data = ((4, 5, 6, 5, 5, 4, 5, 7, 4, 5, 4, 4, 4, 5), (4, 4, 6, 4, 4, 5, 3, 7, 5, 4, 4, 3, 4, 4), (4, 4, 6, 5, 5, 5, 4, 7, 5, 4, 3, 3, 4, 4), (2, 5, 7, 4, 5, 5, 4, 8, 4, 5, 2, 3, 3, 6), (3, 6, 7, 5, 5, 5, 4, 8, 4, 6, 2, 3, 4, 5), (3, 7, 8, 4, 5, 5, 5, 8, 4, 4, 2, 3, 4, 6), (4, 6, 6, 5, 3, 4, 5, 7, 6, 4, 3, 4, 5, 6), (4, 5, 5, 5, 3, 4, 5, 8, 7, 4, 3, 4, 5, 6), (3, 6, 7, 5, 5, 5, 4, 8, 4, 6, 2, 3, 4, 5), (3, 5, 7, 5, 5, 5, 4, 9, 4, 6, 2, 3, 4, 4), (4, 4, 6, 4, 4, 5, 4, 7, 5, 4, 4, 4, 4, 4), (4, 5, 6, 5, 3, 4, 6, 8, 7, 4, 3, 4, 5, 6), (4, 4, 6, 4, 4, 5, 4, 7, 5, 4, 4, 3, 4, 4), (3, 6, 7, 5, 5, 5, 4, 8, 4, 6, 2, 3, 4, 5))
The first entry in reading order: 4
The 5th entry in reading order -> 5
Which number is the maximum?
A: 9
The 3rd entry in reading order -> 6
The entry just right of the largest entry: 4

W =
[[-0.93, 0.14, 0.85, -1.78, 1.38, 0.54, 0.37, -1.19, -0.08, -0.33, 0.08, 0.08, 1.62, 0.94],
 [-1.82, -0.35, 1.53, -1.11, 0.76, 0.60, -0.86, 0.88, -1.12, 0.33, -0.47, -0.33, 2.17, 0.11],
 [-0.30, 0.69, 0.78, -2.41, 1.09, 0.71, -0.11, -1.32, 0.18, 1.16, -0.08, -0.03, 1.62, 1.02],
 [-1.55, -1.45, 1.27, -1.32, 0.10, 0.33, -0.37, -1.56, 0.96, 1.25, -0.99, -0.50, 1.18, 0.72],
 [-1.72, 0.76, 1.55, -1.09, 0.80, 1.09, 0.42, -1.45, -0.55, -0.06, 0.76, -0.49, 1.71, -0.77],
 [-0.74, -0.02, 3.06, -1.29, 2.03, 0.82, 1.03, -0.72, 1.38, -0.69, -0.16, 0.44, 0.83, -1.72],
 [-2.70, -0.41, 1.64, -0.51, 0.96, -0.01, -0.89, 0.98, 1.55, 0.80, -1.38, -0.99, 1.04, 0.80],
 [-1.03, -1.43, 1.19, -1.13, 0.77, 0.98, -0.51, -0.90, -0.43, 0.39, -0.20, -0.39, 2.10, 0.04],
 [-1.13, 0.92, 1.39, -0.37, 1.61, 1.36, 0.67, -0.31, 1.46, -0.24, 0.16, -1.02, 2.80, -0.34],
 [-0.91, 1.69, 0.28, -2.69, 1.49, 0.76, -0.27, -0.73, -0.52, 1.22, -0.17, 0.38, 1.39, 1.03]]
The largest entry in the first row: 1.62
Report the fifth entry, reading row by row.
Answer: 1.38
Report the entry just right of 2.03.
Answer: 0.82
Report the 2nd entry on the main diagonal.
Answer: -0.35
Report the smallest entry in the first column.
Answer: -2.70
The bottom-left entry is -0.91
The 2nd largest entry -> 2.80
The last entry, reading row by row: 1.03
Report the first entry on the main diagonal.
Answer: -0.93
The largest entry in the last row -> 1.69
The entry just right of the largest entry is -1.29
Report the entry just right of -1.03.
Answer: -1.43
Report the entry directly below 0.44.
Answer: -0.99
The top-right entry is 0.94
The entry just left of the largest entry -> -0.02
The entry just left of -0.89 is -0.01
Report the 5th-last entry, reading row by row.
Answer: 1.22
The 3rd entry on the main diagonal -> 0.78
Report the second smallest entry.
Answer: -2.69
Report the top entry of the column that holds the largest entry.
Answer: 0.85
The entry directly below -0.16 is -1.38
The bottom entry of the column that holds the largest entry is 0.28
Report the entry just right of 0.38.
Answer: 1.39
Report the entry directly above 0.44.
Answer: -0.49
Report the first entry in the row that holds the largest entry.
Answer: -0.74
The last entry of the smallest entry's row: 0.80
The entry just left of 0.71: 1.09
The second entry, reading row by row: 0.14
Report the entry directly below -0.03.
Answer: -0.50
The entry directly above -1.55: -0.30
